The rows of D fall into 3 groups, which share some directions, and each row is roughly a mix of its group's hidden directions, except some rows that fit no group.
D (125 x 12):
[[ -7   6 -18  14  -9  23  -7  16   6  11  -4  -1]
 [-27  13  -3  -6  16  10   2  -9  -4   0  17   0]
 [ -5  -7 -15  -1 -15  14 -14  -9 -18 -10 -15  -7]
 [  1  17   7  10  -2  10  -4  -7  10 -21  17  16]
 [-12  12  -1  -4   0 -30   7   2   5 -12  11 -13]
 [  9   6   8  -1   6  -3 -16 -17 -21  10  -9 -18]
 [ 23   4 -29   0   6   4   9 -10   7  -4  -9  -1]
 [  6  -8   4 -26  -2 -21 -12 -14   0  -4  -2 -12]
 [ 12  -1   0   9 -21  22  -7   6   7  17  -4  12]
 [  4 -19   6 -11  -6  19  -1  -9  -6   4 -14  21]
 [ -1  15  24   6  10   0 -14  -6  11  -3  18  10]
 [ -2  11 -10  19   9 -15  14   6  -1  -6   0  24]
 [  5 -11 -14  -9  23  10   6  -7  -6 -11 -18 -10]
 [-14   4   8  10 -10  -6 -21 -14 -19 -12  -4   8]
 [-15 -12  -2  10  -9  -9   7  13  17 -10 -13  18]
 [  3   3  -9  -5  10  -3  15  17  20  14  16 -11]
 [  0  -8  21 -26   9   6  -9   0  -1  -9 -11  13]
 [  0  22   6   0  -6  -4 -15 -23   6 -11  12  10]
 [ -3 -23   1   0  12   4  10  23  -5  12 -11 -12]
 [ 12   4  -7  10 -29  -2   3  16  12  -5  -4  -9]
 [ 12 -11   9  -9  -3  22  -8  11  -7  -3 -21  13]
 [ -6   7 -10  10 -13  18 -17 -15  -5 -10  11 -14]
 [-19   4  -8  -7  18  -2   8 -11  -3 -25   9   1]
 [ -4   5  17 -21  18 -18  -3  -7   8  -7   6 -10]
 [ 16  -1 -32   6  -4   3   7  -2   8   4   6 -15]
 [ -3  17  16   1 -11  -6 -12  -6  11 -14  20  10]
 [  1  21  -4  -2 -20 -10 -14 -21   2   4   7   8]
 [-19  -2  18 -21  18   8 -10  -1  -9   3   2   1]
 [ -3  -7  14  -2  30  -6   1  -3  -4  14 -11 -12]
 [  5   3 -13  -9  -8  20 -15 -14  -7  -3   7 -22]
 [ 15  13   6   7  13  -5  -5   1  -3  29   2 -13]
 [-11  -5  -3   2  -1  -8   7  11  32  -9  -7  13]
 [ 23  -4 -24 -11   3   6  18  -2   1  -3   1  11]
 [ 11 -16   7  -6  31  -2   5  -1  -3  11  -9 -10]
 [  1  11 -11   6  17  10  11 -25   4   9  13  -7]
 [  2   7  -1   4  -4  31  -6  -2   0  18   1  18]
 [-10  19  19   9   0  -5   5  -7   0 -17  14  15]
 [ -2 -14  -1  13 -10  12  -9  22  12  20   1  -4]
 [ 16   1  10   0  25 -22  -6   1  -3   2  -3 -16]
 [ 19  -2  -7   9  13  22   1  18  12   7   9   2]
 [ -5 -23  20   8 -16 -10   3  12  10   9  -3   0]
 [-18 -13  14  -5   7 -13   3  -1 -19  12 -14  -7]
 [ -7   9  -2  14   9  -5  -4   6  -9  23  11 -22]
 [ -8 -12   8  -1  -3 -11  10  15  29  -1   1  12]
 [-13   9   1  16   6  24   4   6  -3 -17   5  15]
 [  4 -16  -8 -14  -1 -16   3   1  -7  18 -16 -17]
 [  0   6 -15  12  10  -5  13   5 -15  -4 -21  17]
 [ 22   6   7   3   3  -1 -14  -4  14  23  15   4]
 [ 10  -9  -5   2  -6   5   3   1  25  11   8 -25]
 [ 13   9 -11   4  -2  15   2  -9   2   3  27 -17]
 [ 19  16 -12  16 -17  -1   4  15  11  -4  -3  -4]
 [ 21   0 -23 -21   6   4  12  -2   6  -1   7   5]
 [ -3   6  -3   3   6 -31   7  -6   6  -5  12 -20]
 [  5   5  -3  -8  16   2 -18 -11  20 -11  -6 -18]
 [-18  -6  -6  19  19  14  -4 -11  -2   7  -1  14]
 [ 21   3  -3  -4 -13 -25   1 -10  13  11   2  -7]
 [ -8   5  -2  -9   5 -15  15 -19 -20 -12 -13  -1]
 [ 22  -3  -7 -10  -7  -3 -15   3  11  24   7  -5]
 [-27   3   9  11   3 -18  -7  13  10  -3  -9   7]
 [  8  18   2   2  25 -21   7  -1  -3   6   3  12]
 [-10  25   5  -5  23 -11  -5  -2  -7  -4   1  13]
 [ -3  -3  -1 -11  25   3   8  -8  -6 -24 -11  -8]
 [ 15 -24  -9  -4 -19  12   9   2  10   4   2 -10]
 [  8 -14 -19   0  -4  23  -7  13  13 -11  -2  -5]
 [  4  -6  16  10   6 -23  12   5   7   3  -8  22]
 [  3  17  -1   5  18 -11   7  -4 -13  -7  -6  25]
 [  2  -7 -13   8  -5   3  20  15  24   2  13   1]
 [  9 -16  13 -11 -21   9  -8  12   3  -3 -16  10]
 [  3  17   5   0   6  -2   7 -12   6 -31  10   7]
 [-16   3  15  30  -3  -2   1   1   4  -7 -12   9]
 [ 24  -5 -16  -2  -1  10   5 -10 -20   5 -12  -9]
 [  1 -18  10  22 -14  -2  10   9  19   7  -1  -6]
 [  1   3  -2   0 -24  10  -5  18   8 -15  -6  18]
 [-25   0  12 -21  -1  -4  -5   3   4 -17   6   9]
 [ 12   0 -26   1  -4  19  18   1  -3  -8   9   7]
 [-10  15  15   4  13   5  -5   4 -25  13   3 -13]
 [ 18  -7   3  -7  -3   7 -26  -4  13  15  12   3]
 [  9  -2 -13 -28   2   0 -10  -2  -3   9  11 -19]
 [ -3   6  -3  21  11   6 -12  12 -11  22   7 -10]
 [ -4  13   4   8  19  -5  -8  11  -8  15   8 -23]
 [ 17  19  -4 -10  20  18  12  -7   0   3   5  -3]
 [ -7 -13   8  -6 -24  -8  -8  18   0 -11  -8  13]
 [ -1  -5  10 -13   5 -29   5 -12  -8   7 -11 -13]
 [  3  -5  25  -1   6 -10   5  10  16  19  10 -11]
 [  1  -4 -11   6 -28  18   8  -5   5   7  -2  17]
 [  4  -7   9   2 -19   2  12   1 -15  12  20 -18]
 [  8  13 -23 -13   9   5  -8 -17   1 -14 -12   3]
 [-12  19   4   1 -25 -12  -6 -10   1 -12   9   9]
 [ -7  11   8   0  23  -5  -7   3  -6  14  10 -24]
 [-25   0   4  -4   4  -5  16   9 -17 -16 -11  -5]
 [ 21   1  -4  12  -7  18   9 -10  -6   5  17 -13]
 [ 14  -5   3   2  14 -33   1  -5   2  -6  -1 -12]
 [-23 -14   4   3   1   1   5  13 -17  14 -15  -5]
 [  0  -1  23   3  30   3 -10  -1   5  11   3  -2]
 [ -9 -11  13 -25  15  -4   1 -17   0 -12  -2   8]
 [ 22  -3   5 -10 -13  -7 -15  -2   9  13  19   6]
 [-24  16 -17  -4  11  -4  -6   9  -6 -11  -7  10]
 [-12   1   7   0  11 -18   2   9  22  -4 -18  14]
 [ 26   0   4  -8 -13 -13  -6  -7  11   3  19   7]
 [-29  11  -3  -9  10  13   3 -10  -1  -3  17   2]
 [  8  -7  14 -13  27 -16  -4  -3  -9  -5 -10  -7]
 [  4  12  17  -7  23 -11   9   6  17  10   6   4]
 [-14  15  19   7  -9 -13   7  -4 -12  -1  13  16]
 [ -2 -17  -2   2 -30 -11   2  12   1 -12  -9   5]
 [  4   6   4  -6   4 -25   8  -7  12  -6   7 -26]
 [  3   3   6   1  22 -13   1  -9  -7  21   5 -20]
 [-16   2   7   2  10 -17   3  12  13  -4 -19  18]
 [-26  10  -2  -7  16   9   2 -11  -1   0  18  -9]
 [ 12  -1 -19   9 -10  23  -8   6  19  -8   5   3]
 [-21   0  -2 -10   8   7   2 -11  -7 -10   6  27]
 [ 15  13  -5  16 -14 -12   0  15  10   7   3 -19]
 [ 13   3 -20   5   7 -13   6  -9  -6  -8 -20  16]
 [  7 -19  15 -15 -19   6  -6  10   3  -5 -17   1]
 [-21   9   4 -15 -10 -15   4   4   9 -19  10  -5]
 [  7 -11  23  -9  11 -21   5   1  -7  17   6   0]
 [ -9  16  -6   9  -6  15  -6 -11   6 -26   4  10]
 [ -8  -7 -11   1 -20  12   5  -4   6 -16   1  24]
 [  9 -12  -4   0  -9  -9 -10   2   5  33  -6  -9]
 [ 17  -6 -15   3   3  22 -13   9  21   0   3  -4]
 [-15 -19   6  -4   8  -9   5   6 -14  16 -17 -12]
 [-23   1  13 -21  -3   3  -8   8   0 -13   3  15]
 [ -5 -14 -10   5 -12  13   3  -5  -8  -2  -6  30]
 [ -6   9   1  13  18   3 -10   8 -13  24   8 -13]
 [-13   9  -9   5 -31   6  -6   2   1 -13   6  10]
 [  0  -1 -12   7   0  -5   3   1 -31  -2 -18  13]]
One row of each group comes first, with its name. Which group is each row after those in?
[  0  -3  -7  18 -10  19  -7  13 -13  18  -5  10]  (97)
[  8 -11   0 -17 -12 -21 -11   0   2  19  -3 -13]  (4)
[ 20  -2  -6   1  -1   4  -9 -20 -15   4 -16 -16]  (16)

[  7  -3 -10  13  -7  11  15   5  26   0  16  -6]  (16)
[ 10  13 -15  22  18 -11   5  -5  -7  12   7  -4]  (97)
[-12   5  19  -3   6 -24   5 -13 -16  11  -4   1]  (4)
[ 10 -10 -12  -7  -3  -2  12   2  30  -8  -7  12]  (16)
[ -3 -20  -2  -3  -2  11  -2   7  -8 -27 -15  11]  (97)
[ 13  16 -24  -3   7  18   2 -15  -2 -10   1  -2]  (16)
[-14  16  -5  14 -23  10  -8  -3   8 -13   6  10]  (4)
[ 16   0  -2  13  17   3  -2   8 -17  17 -11 -15]  (97)
[-24  -6  -2   3  -4  -4  18   6 -15 -15 -16  -5]  (4)
[-18  10   7 -17  -4  -9   1 -12  18  -6  19   6]  (97)
[ 12 -15   1  10 -12 -24  -1  14  -6   0 -12 -13]  (97)
